Each row is where one point has got to under a steady rotation. How many steps took it there?
The counts run from 0 to 226.
[ 96 191  87 118 144 107 101  92 121 157  95 131 110 117 101 138 143 110
 117 126  72 145  90  98 156 106 129 143 142 194 150 138 143 139 111  88
 109 159 111 116  87 161 137 148 143  99 143 127 127 149 114]
31
[101 173  85 133 115 129 116  90  84 151  93 158 113 115  84 142 130 111
 134 114  77 151  95  92 125 115 119 130 139 184 138 171 156 122 103 106
 138 144 118 118 104 159 145 117 154 124 167 115  89 182 130]
168
[ 72 169  79 128 140  94 113  83 122 145 103 106 116 108 108 118 124  94
 104 139  82 126 129 117 170 120  78 128 153 196 142 105 130 126  97 111
 131 175 116 126  98 130 118 174 123 117 132 144 113 160 136]
24
[ 98 164 106 141  98 120 101  55 119 146 108 151 104 119  75 130 162 123
  95  79  88 113 125 119 118 101 129 116 160 188 143 127 160 149 160 113
 133 165 104 108 133 145 162 113 141 136 125 122 115 179 125]
152
[ 90 151 113 131  90 139 106  77 109 159 136 138 129 135 102 126 143 105
 101 119 105 132 116 129 111 107 118 118 172 171 140 148 157 103 133  99
 155 118  74  94  95 154 153 160 175 109 104  98 109 172 136]
134
[ 74 154  86 137 100  93 119  59  96 142 102 132 109 131  87 104 134  91
  89 101  95 111 144 108 143 117  99 133 165 181 148 115 131 134 126 116
 124 151 130 136 140 124 148 162 128 127 129 147 109 180 127]
22
[ 85 111 115 156 109  80 112  74 115 144 132 120 117 118  82 137 144 101
  99 123  95 131 134 100 134 110  72 131 151 190 106  90 132 159 102 111
 156 176 126 110 112 109 141 148 155 134 105 115  96 149 155]
6
[ 67 155  95 127  89 110 103  74 114 172 128 123 106 121  99 118 103  98
 121  99 101 125  87 133 115 122 128 153 144 144 162 122 149 111 122 115
 120 142 118  99  94 165 180 145 166 145  64 111 117 152 141]
63
[ 79 164 120 129 118 147  83  99 147 154 108 116  99 103 132 129 133  91
 104 144  71 107 134 136 145 136 102 162 131 165 135 115 126 139 106 111
 158 186  95  99 101 149 150 162 133 106  94  85 145 157 154]
112
[ 93 165  95 115  89 163  98  92 108 169 127 138 118  99 100 135 127 115
 118 102 103 116  92 131 114 113 134 143 173 146 157 125 145 107  78 120
 145 146 110 116 102 160 159 137 163  77 106  96 143 186 137]
98
[112 163 101 131 143  80 103  74 122 159  90 127 103 124 104 141 166 108
 115 128  77 127 108  82 154 111 106 149 163 186 135 129 156 161 136 103
 134 181 159 128 113 125 156 152 154 138 133 105 118 141 115]
36
[ 58 163  81 146  97 105 109  70 112 143 117 139 104 118 101 102 136  90
 106  95  85 106 113 123 132 106 144 146 156 163 153 113 139 148 111  93
 129 174 104 122 127 152 177 153 127 128 114 134 121 139 132]
28
[121 146  92 126 117 100 122  95  97 170 104 131 103 128  83 142 138 115
 143 128  98 150  66  74 137 130 127 140 158 163 134 142 150 132 101  94
 129 167 143  93  83 144 166 135 184 140 103  81 116 140 121]
49
[107 159 122 122  99 119  99  77 108 151 124 146 126 111  95 106 137  99
 100 106 112 126 144 127 124 110  79 117 169 184 147 114 167  98 161 114
 151 138  97 121 110 132 121 174 150 122 114 111 106 195 134]
140
[110 110  70 155 123 105 105  74 115 142  99 125 118 114 108 141 127 109
 145 145  66 132  92  85 131 126 103 143 156 173 142 136 158 140 117 105
 167 171 137 130 110 105 155 166 162 140 143 107  93 164 128]
172
[110 128 107 108 129 136  98  98 119 167 132 124 131  85  86 149 144 115
 133 134  94 121 123 115 150 121  64 147 161 169 135 116 151 106  80 116
 153 158 161 143  88 126 124 155 169  81 125 108 130 179 122]
90
[ 90 159 113 141 114  98  87  74 104 166 126 129  96 122 131  93 159  88
 116 112  94 124 132  88 154 152 103 129 136 150 137  97 141 141 119 106
 161 168 132 134 101 141 171 177 136  99 108 113 124 151 119]
40
[ 91 123 108 138 107  80 108 108 109 142 121 128 113 109  61 134 136 105
  98 124  94 147 130  93 138 100  66 141 148 213 108  94 125 140  87 114
 136 174 138 109 111 127 128 141 158 134 126 113 100 147 151]
7
[117 123 104 127 126 103 108  85 129 147 113 131 132 119  70 157 144 122
 108 136  91 129 115 118 121  91  96 136 190 206 133 140 163 125 147 100
 147 162 120 114 114 116 130 156 185 156 127  92 109 159 139]
137
[108 149 112 141 116  88 105  46 103 180 110 152  98 125 117 140 126 108
 108 119 109 118 114  89 120 110 132 148 153 164 132 120 158 159 159 146
 143 176 132 123 136 138 163 148 159 143 105 115  86 156 140]
188
[ 81 144  77 127  79 112 111 100  99 170 116 123 121  96  79 114 139 102
 130  93  97 135  87 146 119  83 136 170 155 164 161 130 147 117 107 107
 112 135 131 130 111 165 177 139 164 116 100 122 117 140 134]
216
[104 149  86 145 131  85  98  59 119 162 103 131 104 130 117 139 170 103
 117 109  79 116 109  95 146 117 134 138 170 172 147 125 160 178 145 111
 141 179 138 128 114 119 182 158 138 125 116 121 122 146 112]
35
[ 82 135 113 115 138 132  94  74 117 172 122 129 149  94  92 153 152 115
 119 148  92 106 131 115 159 127  58 151 167 170 135 116 160 126 104 129
 145 163 157 141 104 111 136 145 147  91 121 108 110 184 125]
89
[ 96 149 114 132 101  87 122 108  96 144 121 147 113 114  59 124 128  97
  96 112  95 149 130 104 134  99  72 129 142 204 108 108 118 122  83 116
 118 156 128 114 107 154 108 136 151 121 131 115 106 157 158]
8
[ 96 174  84 131 108 105 101  76 108 164 101 141  91 115 115 115 150 122
 121  91  89 140  84  93 124 113 154 123 163 155 159 140 139 139 131  90
 144 147 108 139  91 158 172 164 151  92 116 120 129 165 117]
33
[100 130 104 122 112 102  98  71 117 169 109 124 116  94 118 135 175 113
 113 105  83 123 122 131 148  99 116 169 168 175 157 103 163 147 133 127
 142 162 155 140 131 108 167 157 134 125  96 107 123 144 124]
224
[ 62 163 131 125 117 113  87  84 119 181 143 144 120  83  97 116 122 104
 103  92 103 127 147 134 144 141  73 153 123 150 150 113 148 122 136 132
 127 152 134 151  92 161 158 146 136 105  78 123 116 172 138]
75
[115 134 105 126 118  94 108  95 103 185 112 111  99 117  90 125 115 107
 143 132 105 141  81  64 143 136  82 148 158 152 148 125 137 105 112 127
 143 150 155 112  75 133 136 161 175 136 101 103 115 168 127]
55
[ 82 145  99 150  96 120 111  87 117 180 131 121 104 129 108 142 144 107
 111 135 104 116 109 116 133 122 120 144 139 158 125 114 150 160 125 130
 132 162 101 121  66 155 189 120 162 102  69 130  90 149 154]
200
[129 159 124 120 129  83  97  95 113 194 118 141  89 106 101 137 119 105
 120 143 113 152 113  77 140 126  88 141 129 179 126 106 124 127 127 141
 140 171 133 138  75 155 120 148 170 120 133 119  96 166 144]
191
[101 184 114 127 110 102  94  77  92 182 112 145  97 117 113  88 155 100
 117 109 101 144 126  83 154 146 104 126 144 152 152 119 132 124 119 114
 149 158 137 134  97 163 157 174 138 103 123 119 117 175 109]
39
[ 87 149 107 111 157 106 108  84 130 183 102 129 116 110  89 172 110 109
 116 133  90 129  78 122 139  97 103 165 140 180 151 139 165 134 136 115
  99 145 133 101  89 143 142 116 160 155 103 102 112 152 141]
66
[ 80 138  79 162 112 135 104  74 117 116 106 126 117 125 107 126 143 107
 135 117  63 118 116 114 133 125 116 133 134 177 128 135 158 158  96  93
 160 177 112 108 108 129 191 127 147 133 118 118 106 152 141]
165
[ 97 148 107 126 123  95 114 103 120 177 115 136 108 115  85 145 125  84
 113 145 103 128 119  94 150 109  81 162 127 181 109  98 134 157  95 126
 115 195 134 108  93 163 148 125 147 147 114 126  93 134 156]
196
[ 73 146 119 131 125 107  88  61 126 193 127 129 111  98  98 126 120 120
 103  96 104 132  98 118 119 128 110 139 148 137 171 129 158 115 168 132
 139 134 124 139  83 141 163 140 164 107  78 120 116 177 133]
69
[110 148  88 124 112 103 124 101 103 192 107 135 110 125  54 163 146 122
 116 139 103 132  96 100 138  90 102 160 156 180 134 142 139 132 129 127
  99 161 136 129 101 163 161 102 176 136 122 119  92 152 129]
203
[107 138  93 114 129 142 101  76 133 159  92 125 116  98 102 177 144 117
 112 141  69  98  99 124 128  86 119 160 185 171 146 135 155 131 107 127
 138 178 141  98 133 119 151 128 153 125 130  82 136 166 138]
101
[114 159 106 111 136 138 107  94 126 170  86 127 109  90  86 168 125 117
 119 147  77 116  98 120 126  93 115 163 185 172 160 136 144 125 108 127
 123 171 144 113 135 136 123 127 157 128 141  74 138 175 130]
102
[106 152  97 137 126 130  96 100 153 143 114 127 106 106  79 144 135 122
 124 122  86 124  86 114 124  96 113 117 132 198 144 114 148 133 119  80
 153 171  80  94  74 151 127 138 159 118 114 121 134 158 137]
149
[105 162 119 108 105 101 108  81 107 162 119 150 118 109  78 121 137 104
  95 108 118 129 136 119 126 105  87 126 174 192 148 138 151  88 153 112
 138 136 115 119 120 148 108 159 170 131 143 105 107 190 143]
139
[ 71 148 108 124 104 100 106  60  95 174 123 136 116 119 103 101 116  82
 111 123 107 119 133 114 143 146  88 160 147 156 131 112 143 131 110 140
 122 158 150 103 123 132 166 155 143 174  86 110 100 159 140]
58
[103 103  77 136 107  93 115 108 121 177 117 100 118 108  81 145 143 103
 134 146  99 130 100 102 152 110  80 149 162 176 145 118 135 123 120 124
 130 166 146 163  79 127 160 151 176 129 102 135 101 149 134]
208
[ 87 189 116 132 107 131 114  76  98 168 121 138 115 136 126 109 154 101
 126 135 100 128 112  92 144 147 119 133 125 149 121 127 159 142  93 113
 125 155 118  95  86 156 177 147 143 104  99  91 100 146 121]
46
[ 95 157  96 136  95 109 113  84  88 193 112 134 110 124  92 125 158 110
 100 125 112 125 119 112 137 122  98 146 159 166 140 134 153 123 150 148
 112 129 119 151  95 152 160 119 154  93  97 133  81 183 129]
205
[ 69 137  92 123  96 145 103  76 118 144 132 137 141  98 107 137 144  94
 128 122  90  95 144 146 143 106  92 166 164 159 133 106 148 140  66 116
 140 183 149 108 141 128 175 136 137 123 112  98 112 152 141]
94
